Which row each row swaps with, under one turn or mirror:
kuz: [ -8   2 -11  21   8  -4  -6 -13  -2   2  -4   0 -19   8  -4  -7  -1   0
 -15]
Fezo: [-14  15  -6  16  -4  -1 -17  -7  -1   1  -1  -9  -8   9  -4   0  -8   2
 -17]
tik: [ -2   5  -5   9   3  -4  10   1  -3  -4  -3 -13  -8  -1   4  -7  -3   1
 -11]
leti: [  0   9  -4  11   5  -3  -7  -8   2 -15  -2   1  -7  15  -5   6   1   0
 -12]
vap: [ -8   6 -18   7  -3  -7  -7  -6   6  -4   8 -10   3  10  -1   3 -11  -2
  -5]
bufe: [  2   8  -6  13   1  -1  -9  -9   1 -12  -4  -3  -2  14  -4   7   0   2
 -11]
nep: [-10  17  -7  14  -2  -8 -19 -11  -3   0  -8  -8  -7  10  -6  -2   0   1
 -14]
dezos: [ -1   5  -4  16   3 -16  -1  -7   1   0   2   1  -9  24   0  -5  -8  -4
   1]
pirup: [-14  13  -6  13   0 -11 -18 -12   3  -2   2  -6 -14  11  -3  -5 -10   3
  -9]
noso: [ -1  18  -1   6   0 -19  -3 -10  -5  -8   6  -5  -7   9   0  -4  -6   0
  -6]
pufed: [ -5   9 -14   6   1  -7  -8 -10   7   0   5  -8   4   8   2   8  -7  -3
  -4]
kino: [ -7   4 -19   7  -2  -7  -5 -10   6  -4   9  -9   1   8   4   1  -7  -7
  -4]
Noz: [ -4   6 -17   6   1  -9  -8  -8   6  -3   4  -1   3  14   5   4  -3  -3
  -4]
Biz: [  7   7 -17  11   1  -7   8  -4   4  13   2  -4 -13   6   1   0   3  -1
  -4]
vel: [ -1  22  -2   4   4 -14   1 -14  -5  -3   4  -2  -6  11  -1  -3  -4  -3
  -8]
tole: [ 10   7 -13   8   2 -12   8  -5   1  13   3  -7 -12  11  -6   1   0  -1
  -5]
demu: [ -4   2  -7  16  -1 -12  -3  -5  -1  -1   1  -2 -11  24   4  -2 -10  -3
   1]
tun: [ -6   8  -9  16   0  -3   0   7  -1  -2   0 -17  -2   9  -6  -1   5  -7
  -2]
mun: [ -1  10 -10  20   1  -4  -3 -10  -5   9  -3  -1 -24  10  -6  -4   0   1
 -17]
tezi: [ -3   9  -9  16   2  -2   0   6  -3   0   2 -17  -8  12 -10   3   6  -6
  -1]
dezom: [  1  16  -5   2   5 -14  -9 -13  -5  -7   3   0  -9   7   2   1  -6  -1
 -10]
rak: [ -7   5  -7  22   3  -2   0  -7   2   7  -1  -3 -22  10  -7 -10  -3   4
 -18]
bidav: [-13  17  -3  16  -5  -9 -15  -5  -1  10  -2 -12 -10   9  -6  -5  -1   1
 -13]
dosir: [  3   7  -7  16 -13  -6   0   5   9   2  -1  -2 -12  11  -2  -9   2   5
 -11]
guf: [-12  10 -17  18   1  -5  -4 -10  -1  -1   0  -9 -22   5  -8 -10   2  -2
 -14]
Pona: [  6  10  -1   9   2 -17  -2 -17  -3  -8   4  -2  -8  11   2  -6  -6   2
  -8]
pum: [  5   8 -15  10  -1 -10  11  -4   5  13   8  -7 -13   8  -1   0   0  -3
  -6]
roke: [-12  15   1  15   3  -5 -15  -7   5   5   1 -11 -10  14  -6  -4  -6   7
 -10]
fiz: [  8   8  -8   5   3 -11   5  -6   4  15   6 -10  -9  10  -2   0   2  -4
  -4]
Zaga: [-10  13   1  14   1 -10 -13  -8   2   9  -3 -10 -11  14  -3  -1 -11   9
 -13]
dalo: [  0   9  -5  10  -5  -3   5   1  -1  -5   0 -19  -3   0   1  -7   1   1
 -13]
nog: [ 10  12 -18   9  -1  -8   2  -7   1   8   3  -8  -7   7  -1   4   7  -7
  -6]
mado: [ -6   5 -16  19  -1  -4  -5 -11  -4   3  -8  -4 -20   6  -5 -10   5   0
  -9]
Sezip: [  4   9 -11   8  -1  -8   8   3   6  12   9  -8 -10  11  -2  -2   6  -1
  -7]
Mozi: [  3   9  -5  12   1  -5 -13  -5   6 -11   0   2  -3  12  -6   4   3   4
  -8]
dilu: [  3  11  -5  17 -16  -6   5   1   4   2   3  -6 -15  15  -2  -6   0   3
 -14]
Zal: [ -4   9  -8   7  -3  -2   7   5   0   2   1 -12 -13  -2   4  -8  -4   0
 -15]
goz: [ -7  11  -8   7   0  -1  11  -2  -1   0  -3 -11  -5   2   5  -7  -5  -4
 -13]
kivum: [ -1  11  -4  12 -15  -7   5   6   4   1  -2  -7 -15  14  -1  -7   1   1
 -14]
ris: [ -4   3 -14  20   2  -2   3   2  -4  -4   2 -13  -3   8  -7  -2   2  -7
  -1]
Bas: [ -7  14 -14   8  -1  -7 -10  -7   9   0  10  -6   2  10   2   5  -7   1
  -3]
gogos: [ -3   8 -13  10  -1  -6  -2  -7  12   3  12  -6  -1  13   7   1 -13  -1
  -9]
gokup: [ -4   7  -9  15   3  -3  -3  -4   0   9  -9 -11 -23   3  -6  -5   4   1
 -12]
gogop: [-10  13  -1  10   5  -8 -13 -10   3   8 -10 -11 -13  14  -3  -3  -7   5
 -12]
gep: [  0   8  -1  16   1 -17  -3  -4  -2   4   2  -4  -4  23  -2  -4 -10  -2
   1]
regan: [ -8   7 -19  19   0  -4  -4 -10  -6  -1  -4  -8 -20   2  -8  -5   3   1
 -13]

regan is swapped with Zaga
gogop is swapped with guf
Noz is swapped with Sezip
Fezo is swapped with mun
bidav is swapped with kuz
goz is swapped with vel

